One vector is turned by the same rotation once a tick. Each row is the vector after some number of ticks, and that number follows the row.
The counts run from 0 to 458.
-17 5 -1 30 -12 -1 3 -13 16 -15 8 11 -25 -13 -17 25 -9 -26 -27 -7 -3 14 -8 -15 -11 9 28 -8 21 -20 2 -19 -15 0 -7 -22 -11 -8 21 9 -8 23 -14 16 -10 6 6 -7 11 -26 -8 -10 15 13 3 -23 -19 -27 -3 -> 297
-17 24 2 9 -3 17 -23 -6 -10 1 12 23 -11 -11 -28 7 16 9 2 13 -26 13 1 10 3 4 -6 -15 -2 -9 17 32 19 -9 -25 -5 -6 28 2 18 -18 9 17 -8 -8 -8 4 -14 1 -5 11 -30 -2 -20 19 4 -11 -22 -19 -> 158
-31 23 0 15 -2 -13 1 -40 -6 -6 16 15 -21 -5 -23 14 -11 -7 -11 3 -20 7 -5 1 5 3 18 0 1 -13 4 7 3 -7 -21 -1 -4 11 15 25 -11 21 22 26 -6 -22 6 -10 9 -39 -16 -29 9 5 12 -10 -3 -12 -7 -> 394
-30 -16 -3 24 -17 -16 20 -36 1 10 -14 12 -6 0 -16 29 3 -14 -7 0 -6 14 3 4 14 3 -11 -7 3 -10 -12 3 0 31 -14 29 -8 -8 34 6 1 26 2 23 7 -31 15 -11 -12 3 -3 14 -7 -2 -16 -7 -5 10 17 -> 109
15 -31 -2 16 4 21 3 18 -1 1 0 -10 -13 -10 -9 17 -12 -14 -16 3 -23 23 3 2 -15 -8 19 -18 18 -28 -14 15 -16 0 0 9 11 1 4 1 -8 14 -8 13 -20 13 -3 -5 -21 15 17 -10 4 -24 9 -24 -5 -7 -44 -> 66
-7 12 -19 26 -13 -4 12 -48 -12 4 4 -19 -27 -6 -9 -1 -2 -22 9 -10 5 17 -12 3 -5 23 21 -17 -5 -6 -25 1 -15 10 -20 0 -1 -21 17 16 -13 19 8 8 7 -24 5 -3 -3 -26 -21 -2 -1 15 -3 -10 -4 -13 -9 -> 213
-14 -17 -19 15 -29 -18 -17 11 16 14 4 -15 0 -1 -22 2 32 -17 4 -11 8 2 8 -2 -6 21 -19 -16 -4 -17 -16 37 -17 -13 -13 -10 -9 8 0 8 -8 -2 -5 -27 -4 -27 8 -4 -19 5 1 24 -2 9 -23 33 -11 -14 -14 -> 137
-13 5 -32 1 -30 -10 -3 2 -12 10 9 -10 -11 16 -8 -5 -6 4 5 -8 7 -1 -10 4 -17 8 1 -21 -22 3 -11 28 -30 -12 8 14 -26 4 -11 30 -8 8 9 -2 1 -43 -7 -3 -27 -12 -21 9 -10 13 -6 9 -11 2 -29 -> 419
-14 -7 -8 4 -15 17 -31 13 7 8 -8 -6 -13 -19 -23 15 18 -15 -3 -6 -10 30 -4 1 -8 5 -9 -14 5 0 -8 14 -17 -31 -4 -17 19 18 -21 12 -21 -7 17 -7 -21 -15 3 -3 -3 1 24 0 16 -2 -7 25 -21 -11 -23 -> 271
-3 -7 -7 -4 -14 24 -20 30 -11 8 4 -2 -9 -6 -21 20 4 7 -5 2 -19 28 -6 12 -11 -7 7 -21 0 -9 -10 18 -17 -34 8 3 12 18 -24 26 -1 2 10 5 -24 -8 -8 0 -12 7 10 -12 -1 -10 7 12 -13 -3 -53 -> 270
-10 2 2 15 4 -8 24 1 -16 14 4 19 9 6 -27 7 20 9 -10 -9 -16 11 -16 8 12 19 -15 8 -1 -25 2 26 -1 38 -12 29 -1 -37 21 -11 7 10 -3 -23 15 -14 12 -30 -18 4 4 -7 0 -12 9 -4 -8 -2 -33 -> 44
-33 -29 17 19 -1 -5 -10 -1 7 15 -19 2 -3 -13 -21 33 28 -13 1 -10 -9 43 -3 17 5 5 -13 7 14 -6 0 5 -8 6 -12 14 32 -7 -11 5 -11 9 11 18 -10 -17 20 -21 -1 6 28 -1 15 -6 -11 15 -20 12 -15 -> 174
-31 5 -26 16 -33 -23 -3 0 7 9 -2 -1 -15 -4 -6 6 6 -16 0 -9 18 9 -9 1 -5 15 -14 -13 -3 4 -9 30 -29 1 2 0 -26 -4 1 16 -14 1 5 -9 10 -45 5 -7 -17 -16 -8 23 -2 19 -27 14 -19 -7 2 -> 420
-21 -35 0 22 -4 -9 -25 6 26 8 -11 -16 -6 -20 -14 32 15 -18 0 -8 -13 31 12 4 -1 11 2 -13 23 -7 -11 24 -17 -24 4 -11 23 15 -15 0 -14 -13 1 8 -16 -15 9 -11 -6 10 16 8 12 -3 -22 16 -21 -1 -21 -> 170
-34 5 22 9 -10 -2 -4 8 -6 -7 -11 36 -6 3 -20 40 -2 16 -24 -3 -10 7 -4 10 2 -29 -2 6 6 -12 15 2 3 11 -3 22 -22 0 8 28 0 30 8 37 -3 -19 3 -7 -1 -12 12 -14 -7 -3 12 -21 -13 6 -9 -> 291
-24 -4 -10 25 18 -21 7 -21 6 6 8 1 -18 -12 -11 11 -4 -12 -4 -2 -17 25 -17 7 3 20 14 13 11 -13 -2 10 -23 1 -14 -5 33 -12 -4 0 -11 -4 8 16 6 -18 16 -30 12 -37 -11 -9 25 5 9 2 -12 -10 -20 -> 79
5 -20 -3 28 0 7 -8 6 15 1 -4 -17 -13 -17 -12 15 -1 -33 -12 -3 -14 27 7 -2 -9 12 17 -15 29 -25 -16 18 -18 -6 -15 -12 15 -10 14 -10 -17 9 -14 0 -22 17 9 -16 5 2 12 -8 19 -10 2 -17 -12 -24 -26 -> 65
-17 -12 19 10 1 -8 -20 44 12 -2 2 28 3 -9 -19 33 18 14 -13 3 -18 6 6 11 0 -18 -23 -1 11 -24 22 34 12 4 2 7 -28 24 6 9 -1 7 -20 -1 -7 -7 -1 -13 -13 15 26 -4 -8 -23 -9 -11 -13 -3 -22 -> 55
17 -11 -12 25 -15 8 -15 -10 -10 8 21 -22 -13 9 -25 -16 8 -18 7 -24 2 -1 -7 2 -16 15 25 -20 -15 -24 -24 14 7 -7 -25 -12 6 -6 4 22 3 9 -13 -10 -7 -1 -1 3 -8 -6 -19 3 -18 7 3 10 11 -13 -47 -> 31
-33 -2 17 4 -25 0 -3 15 2 -13 -9 34 -4 -11 -29 46 13 2 -41 -16 -1 22 -16 7 5 -8 -9 14 12 -12 10 -18 -1 7 7 11 -15 -6 8 16 2 17 -4 30 -4 -13 2 -6 11 1 10 -7 -5 -1 -1 0 -17 14 -4 -> 91
-21 11 -10 5 -25 -2 -21 9 -12 10 1 1 -10 16 -10 4 8 16 17 -15 15 -6 -23 16 -9 5 -1 -11 -23 9 -5 27 -12 -1 -1 3 -30 5 -16 36 -7 11 3 15 2 -45 -5 2 -11 -6 -17 4 -28 15 -4 12 -11 -1 -22 -> 321
-7 -18 -13 31 -6 -17 8 -13 14 -8 18 2 -21 -13 -15 32 -22 -15 -25 -11 -3 15 1 -5 -6 -9 30 -2 23 -19 3 -7 -11 1 11 -4 -8 4 16 1 -2 8 -27 38 -8 -5 -5 -7 8 -16 -15 5 0 5 -11 -22 -14 -8 -9 -> 399
-18 -36 -10 18 -38 -4 -13 0 18 -7 -14 -4 -17 -10 -11 38 -4 -31 -16 -10 9 7 12 -2 -15 -5 4 -19 20 -9 -19 1 -17 -10 4 -3 -10 11 8 18 -10 14 -11 22 -12 -11 3 9 -5 7 11 21 -7 12 -30 -5 -18 1 6 -> 203
-21 -6 1 17 -24 -3 -22 -8 16 8 0 6 -10 -8 -34 9 40 -20 6 -2 -6 -3 17 -5 0 10 -21 -23 0 -14 -7 38 18 -12 -34 -4 -9 16 16 17 -14 13 7 -26 1 -19 12 -4 -16 6 6 9 -5 8 -13 25 -2 -20 3 -> 340
-11 -1 -14 33 -3 -14 -1 -24 7 -5 22 -5 -29 -6 -13 14 -26 -22 -18 0 -9 5 -5 -4 -9 5 39 -1 13 -18 -3 -1 -7 -20 -3 -22 -3 14 8 10 -13 8 -6 20 -6 -13 9 -5 13 -42 -27 -10 7 9 -1 -11 -5 -26 -13 -> 398
-1 -1 -19 21 16 -9 -1 -3 6 11 18 -16 -19 -2 -2 -18 0 -13 8 6 -14 -5 5 3 -11 12 7 -20 3 -16 -9 56 -13 -4 -20 -8 -11 1 7 5 -17 8 3 -19 2 -11 8 -19 -24 -21 -8 0 10 -9 6 -9 6 -40 -34 -> 249
-10 19 -1 18 -9 3 -1 -25 -6 -10 9 7 -21 3 -16 10 -12 -13 -20 -7 -13 6 -6 -5 -10 0 33 -4 6 -14 -4 -8 -5 -20 -16 -14 -7 2 16 31 -8 26 8 14 -12 1 1 3 15 -34 -11 -26 8 10 24 -16 -2 -24 -15 -> 296
-24 -10 -2 7 -40 15 -20 -8 4 9 -12 -4 -21 6 -13 22 1 -8 3 3 1 4 8 1 -9 -12 6 -26 -13 9 -20 13 0 -19 -15 2 -5 26 -3 43 -4 30 22 28 -16 -29 2 22 -9 -1 0 0 -13 8 -9 0 -1 5 -4 -> 205
-27 11 3 10 2 2 12 -17 -9 -5 13 31 -14 1 -20 25 -18 8 -17 9 -28 11 -4 10 7 -13 8 -1 1 -14 10 -2 12 7 -14 25 -12 11 16 21 4 25 20 35 2 -25 -4 -13 -2 -27 -9 -23 -5 -14 12 -18 -3 10 -11 -> 393
1 -6 -13 12 -6 15 -28 20 2 -1 12 -11 -14 -13 -20 6 7 -13 -1 -10 -10 15 -9 2 -18 4 23 -14 10 -14 -4 14 -18 -31 -4 -26 12 12 -19 19 -12 -5 -3 1 -24 6 -1 -8 2 -13 5 -15 10 -5 11 11 -7 -26 -53 -> 267
-23 -17 17 7 9 6 0 3 -13 16 -10 6 3 0 -22 33 10 6 -3 -14 -23 28 -12 21 5 -8 -7 3 -3 -6 -2 6 2 12 -16 31 34 -9 -9 17 2 20 15 28 -11 -19 7 -18 -6 10 19 -10 0 -14 12 1 -5 26 -29 -> 175
-14 -34 2 -10 -10 3 -17 39 3 -4 1 13 3 1 -23 35 10 9 -18 -9 -23 20 3 8 -2 -17 -9 -1 1 -19 7 18 -3 -20 5 6 7 21 -16 14 5 3 3 9 -15 -11 -5 -8 -14 17 18 -1 -1 -11 -6 14 -10 11 -44 -> 371
8 -13 -6 26 -17 -11 3 20 15 -13 19 11 -7 -1 -15 13 -1 -10 -22 -14 7 -8 -3 2 -6 1 12 -5 11 -30 4 15 2 27 1 1 -37 -11 27 -1 6 17 -39 -5 5 12 -3 -5 -14 0 -12 10 -23 3 -8 -19 -6 -17 -21 -> 432
